Turns, then the turns between two rows, first turn first; the first pair answered
turn j116:
[ 15.2 -18.1 -10.9 -12.8   9.2 -16.1   1.1   0.9]  ->  [  6.5 -10.9  -3.6 -14.6 -14.4  -7.1   4.9 -21.3]
[ -7.9  10.5   2.0   9.6 -15.4  -3.1  -8.3  -8.0]  ->  [  0.0   4.2  -4.4  11.2   6.2 -11.4 -12.4  11.7]
[ -1.9  13.4  13.1 -32.6  13.1  -6.7   3.7  12.5]  ->  [-10.0  20.3  18.4 -29.6  -4.1  -0.5   3.3  -3.3]
[  2.2   1.6   0.9  -2.8  12.7  -8.0 -11.4  12.6]  ->  [  8.3  -3.8   3.2 -18.2   6.8  -3.1   5.7   2.1]
turn j3:
[  2.3 -14.2  -5.9   5.0  -4.4   0.6   8.1   9.6]  ->  [  0.8 -11.8  -2.5  -1.8 -10.9   2.2  12.8   1.7]
[ -5.9   9.1  10.9   4.8   1.1  -0.7 -13.5  -0.8]  ->  [ -0.7   1.1   5.4   9.3   9.6  -2.3 -13.2   7.5]
[  6.3   5.9   8.2 -15.9  -3.1  -4.6  14.3  -7.9]  ->  [ -1.5  16.2  12.1 -12.1  -5.0  -6.5   3.7  -7.9]
turn j958:
[ 1.3 -0.4 -2.2  1.7  9.5 -0.6  0.1  6.0]  ->  [-1.5  0.0 -3.7  9.5  1.4  3.3 -1.3  0.6]
[  2.2  15.8  -2.5  19.6  14.5 -11.5 -21.4  -2.8]  ->  [  8.1   0.1  -6.2  18.2 -13.3   6.6   3.1 -28.0]
[17.2 -9.2 -1.2 -6.3 16.4 -7.7  2.2 12.6]  ->  [  4.7  -2.0  -2.1  20.2   4.6  -5.2 -17.2   9.6]
[  9.0 -10.8  -4.7   1.9   8.5  -2.2   2.7   4.6]  ->  [ 4.1 -6.8 -5.0 10.7  7.0 -2.1 -5.3  5.9]
turn j253:
[  8.1 -18.3  -8.0   5.2  -4.6   2.0  20.0   2.7]  ->  [  6.4  -3.0   1.5 -14.4  15.5 -10.9  12.1  14.6]
[ 0.4 -3.2 -4.0  3.9  8.4 -2.4  0.0  9.4]  ->  [-0.9 -2.6 -4.2  7.6  5.8 -1.4 -1.8  8.4]
[ 0.3  8.6 -0.5 -1.5 -2.1 -6.4 -4.5 -4.9]  ->  [ 1.0  4.2 -2.3  2.8 -7.5 -2.8 -2.2 -7.9]
[  9.3 -11.6  -5.7   2.2  -1.3   3.2  17.1   1.6]  ->  [  6.0   2.0   2.0 -10.7  13.9  -6.7   8.2  10.7]
Pairs:
(two turns a pair)
[ -8.5  -3.8   8.2  -6.0  -1.5  -5.1 -10.2  -2.4]  ->  [ -5.8 -11.9   2.6   4.2  -5.3  -1.5  -9.6  -2.8] : j3 j253
[ 3.8 -7.9  8.3 -4.5 -5.2  3.8 16.0 -6.9]  ->  [ 3.4 -0.8  9.6 -8.8 13.0 -6.9  5.1  7.8] : j958 j3
[ -1.5  27.5   7.4 -11.6  28.0  -2.2  -3.8  12.6]  ->  [  4.7  -6.0 -12.0  25.5 -11.2  25.3  14.4 -11.4] : j253 j253
[  2.2   8.7   0.6  -7.5  19.6 -13.8  -9.9  16.1]  ->  [  7.3  -6.7 -11.4  14.7  14.0  -7.3  -9.1  17.5] : j958 j116
[ 13.8 -21.2   4.9 -12.1  10.1 -13.7  15.8   5.4]  ->  [-14.0   1.7  12.2  18.0 -17.6  -8.9 -13.8 -11.1] : j116 j116
[-16.3  13.5   5.6  12.9 -28.0  17.5   7.1  -9.8]  ->  [ -0.7  16.2   8.5 -24.2  19.5  -4.5  10.8  21.6] : j253 j958
[-11.3  22.3   4.4  -8.1   1.2  -6.3  -9.6   0.0]  ->  [ -6.9   3.0 -10.4  21.7  -9.7   2.7  -9.5   0.5] : j3 j253
[ -6.4   0.6  -2.5  11.2  -4.4   3.8 -10.4  -0.1]  ->  [  5.3 -10.5  -7.3   2.7   5.4   3.1   1.5   5.8] : j3 j116
[ -0.5  10.2   4.0  -4.0  30.2 -16.0 -22.9  23.8]  ->  [ 10.6 -24.7  -9.0  10.0 -22.0  17.0  18.1 -18.4] : j253 j958
[  1.4  -2.4  -1.6  16.5   0.0  -5.7 -17.5  14.0]  ->  [  5.3 -12.5  -5.2  19.4 -13.1   3.3  -4.8   2.4] : j958 j116
[ -9.0   1.5  -3.2   9.3  -5.1   9.4  -2.3 -13.0]  ->  [ -7.3   5.9   3.6 -10.7   0.8   6.3   5.0 -13.4] : j958 j3
[ -8.6   9.2   3.9   1.3 -24.1   1.1  10.9 -16.8]  ->  [  2.3 -11.2 -10.9  19.8 -17.1   3.5  13.5  -4.1] : j116 j253
[ -3.4   5.0  -7.0  19.2  -5.3   0.6 -14.7   2.1]  ->  [ 13.8  -6.1  -6.7 -12.8   9.7  -1.6  11.7   5.6] : j253 j253
[  8.9 -13.8 -13.0  18.4   9.2   3.8  -7.3  14.4]  ->  [ 12.6 -16.4  -5.2  -5.2  -8.6  13.8  17.3  -9.7] : j3 j3
[ -1.2  -2.9  -1.7  11.9 -14.5   7.8  -0.7 -11.9]  ->  [ -0.2   3.6   6.8  -9.9 -10.4   5.0   7.4 -14.5] : j253 j3
[ 7.1 -9.9 -7.7  4.1  5.5 -2.4  3.9  8.1]  ->  [  3.1   2.3   2.5 -14.3   7.7  -5.7   5.0   4.0] : j116 j253
[  2.0  -3.7   3.7 -14.2   6.2   3.8  10.1  -2.1]  ->  [ -5.0   6.0   8.4 -14.7   3.2   2.1   2.9  -5.4] : j116 j958
[ 11.3 -12.3   1.4 -15.3  -6.2   9.2  22.0  -7.9]  ->  [  6.3   0.3   9.3 -26.7  -0.6   2.7  16.7  -6.5] : j116 j958
[ -7.9  13.3  17.4 -14.9   7.4 -18.5  -0.5  16.0]  ->  [  0.9   2.0  10.6 -13.1  14.6 -18.8   5.5  23.4] : j3 j3
[  0.2 -10.6   4.5 -25.9   4.9   9.3  22.2  -8.7]  ->  [-21.2   8.1   2.2  17.3   7.0   1.5 -23.3   6.7] : j116 j116
[-11.7   3.6  -5.6  24.6  -4.4   1.2 -19.3   1.8]  ->  [  0.8 -14.1  -8.5   8.5 -17.9  12.2  12.4 -15.6] : j253 j3
[-1.0  6.9  7.1 -4.0  8.1 -3.2  2.0  6.5]  ->  [-4.6  9.8  9.0 -4.1 -1.3 -0.2  2.9 -1.5] : j116 j116
[ 3.6 -9.8  8.7  7.5  9.2 -1.4 -2.0 10.9]  ->  [ 1.0 -0.2 15.7 -5.1  9.9 -3.7 -1.4  7.4] : j116 j253
[-18.3  12.2   7.8 -11.3  -7.3   6.6   2.0  -6.9]  ->  [-19.4   9.8   0.0  10.1   2.3   3.4 -13.4   8.2] : j253 j116
[ 7.0 -1.8 -4.6 -9.0 -1.5  2.1  6.2  7.6]  ->  [ 1.4  0.5 -6.2  8.2 -4.1  2.4 -5.3  9.8] : j958 j253
[-20.0  19.8   2.6  12.4 -10.5   3.9 -17.3  -9.9]  ->  [ -3.4  -5.9 -15.9  30.7   2.6   4.2 -11.5   8.4] : j116 j253
[ -9.0  21.7  17.2 -25.1  -3.1  -7.3  -0.3 -10.7]  ->  [ -8.7  17.2   5.8   1.1  16.2 -16.3 -21.3  14.9] : j116 j3
[ -7.8   9.5  -0.6  15.1   3.6  -5.4 -17.1   7.1]  ->  [ -2.8  -2.2  -6.4  22.6   0.7  -0.8 -12.2   7.1] : j116 j958
[ -4.0  11.2  10.7 -12.2 -12.9   8.5   2.8  -7.9]  ->  [ -7.3  18.4  11.8 -10.1  -0.8   1.0  -9.2   3.3] : j958 j116
[ 11.2   1.3 -10.1  13.9  16.5   1.3   0.3  19.9]  ->  [  9.6  -5.9 -13.8  24.8  -2.2  10.2   6.1   6.1] : j253 j958
[-12.5   9.0  -5.3  13.3 -20.1   9.3   2.6  -5.1]  ->  [  2.8  -9.5 -17.2  16.1  -3.6   6.4   9.5  11.6] : j116 j253
